Each path is a new rotation, seen through one point. The rows after it are directions, each followed by how far the rotation turns it, in degrees a step (0 if it stays put).
Each turn is a multiple of 5 degrees from 10 to 175, or 0.
Each row of a path follows its step; steps can be skipped.
path 1
step 0: [ -9.6  -5.6 -38.1  16.7 -21.1 -13.9   5.1 -14.7 -39.2 -31.9  23.5   1.2
   3.1 -19.6  -3.7   2.5 -41.2  11.3  38.4   5.2  -5.0 -46.7 -13.8   8.3
   6.5  -8.2 -21.9  -3.1   0.5]
step 1: [ -5.3 -25.9 -21.6  30.4 -28.6  29.2  10.8   0.6  11.5  -0.2  24.3  -6.5
  -8.4 -26.2  30.2  16.7  11.2 -26.8  -8.2  -4.7   6.1 -25.8 -24.3  -8.6
 -42.9  22.2 -33.6  17.5  20.8]
step 2: [ -8.4  -7.4  -8.2  17.9 -22.7 -16.3  26.9 -17.3  25.2 -16.7 -25.8   7.6
  20.5 -18.6 -29.5  30.8  41.8 -20.0 -20.8  -6.4  45.4  14.9   8.2 -26.4
   7.2  10.1 -13.6  14.0   4.4]
step 3: [-10.8  23.6  -6.2  -1.6 -24.1 -19.0  10.4  13.7 -26.0 -44.8  -3.3  -1.0
  26.4  11.9  -3.5   1.0 -15.5  -7.2  46.4  13.0  48.9   8.3  28.3   4.1
  23.2  22.6   1.2  19.8   4.1]
step 4: [ -2.7 -13.8  15.9   5.4 -33.6  33.5   1.2   6.5 -19.4 -41.6  39.1  20.4
 -25.5 -17.7  12.6 -30.8 -31.0  -2.9   7.7   8.8  16.2 -21.3  -5.0 -10.1
  -7.7 -13.0   3.4  39.0   1.6]
step 5: [ 10.2 -10.2 -16.9  27.2  -1.7   4.2  28.5 -48.5  10.9  -9.5  23.4  13.9
  -3.7 -45.9 -18.2  19.7  -5.0  12.5  -5.8  20.3   2.5 -27.4 -15.9 -27.6
  -0.7 -20.1 -22.9  -3.5  28.5]
step 6: [-22.9   6.9 -26.0  31.7 -13.1  -5.4  21.4  14.2   5.0  13.8  13.2  15.7
  45.4  -2.5  -0.7  35.5   3.2 -18.1  19.3 -19.6  13.1 -10.0   8.8 -12.7
   1.4  42.8 -42.0   0.2  31.5]
step 7: [-35.7 -23.6  -7.5  -1.5 -43.7 -21.1  22.4  25.6 -24.2 -22.3  -8.0   8.9
  -4.7  -5.9   1.8  -4.2  21.2 -28.7 -10.3 -28.3  30.9 -10.3   3.7   1.3
  24.0  13.6   0.6  47.8 -18.1]
step 8: [ 12.4   5.4 -17.2   1.0 -24.3  -3.0  29.7 -30.4 -14.7 -60.7 -15.3  -1.8
 -18.5 -31.3  -0.4 -19.7  -6.8   4.7  13.8  38.8  33.8  -0.6 -11.8  11.9
 -10.8  13.2  13.5  10.8  -0.8]
step 9: [ 27.0  18.4   2.8  33.2  -2.4  30.4 -10.9  -3.8  18.1 -28.7  40.0  21.4
  21.2 -19.4 -20.9  -0.2 -27.4  -8.4  20.6   2.2  25.7   3.4  -3.4 -19.0
 -38.9   8.8 -13.8  17.5  27.9]
Directions:
[ -8.8  -3.2  -4.9  -2.4   4.5   4.5   3.2 -11.6  -3.2  12.9  -1.5   2.7
  -4.4  -2.4   0.6   1.6 -15.8   1.8   6.8  -9.4 -21.6 -10.4  -0.6 -16.4
   3.5  -0.7 -18.0   2.6   0.6] => 70
[  8.9  -8.5   8.0  -4.2   1.4   5.4  -9.9  -0.6  -3.6   0.4   0.7  -2.9
  -2.5   0.1  -2.7 -11.1  -9.7  10.0   5.4   5.0  10.6   6.8  15.1 -22.7
   3.7  -2.4   9.9   0.3  17.5] => 65
[ 11.0 -14.1   2.2  11.7   5.8   4.7   6.7  -6.9  13.2  12.7   8.6  -1.8
   3.7   1.7  -4.4  21.4  -4.6  -0.9  -7.8  -5.4   5.2  14.9  10.5   4.2
  -1.0   6.9  -6.0  -0.9   0.3] => 90
[ -7.4   6.2  -0.3 -10.8  -3.8   7.8  12.3   8.2  -6.7   5.5  -5.5  -5.0
   8.1   6.4  -2.3   4.4  -6.5 -10.6  -1.5  -6.3   7.4   6.8  -0.1  -5.8
  28.3   6.3   8.4  -3.8  -8.7] => 90
[  4.3  10.4 -18.5  15.6   9.0  -9.4  -0.4   1.1  -0.6 -12.7  -8.0 -11.5
   0.9   4.6  -0.1   1.0 -11.5  11.7   1.0  12.9  -2.4   4.9   1.8  -0.2
   9.0   7.2  -8.0 -12.6   1.1] => 130
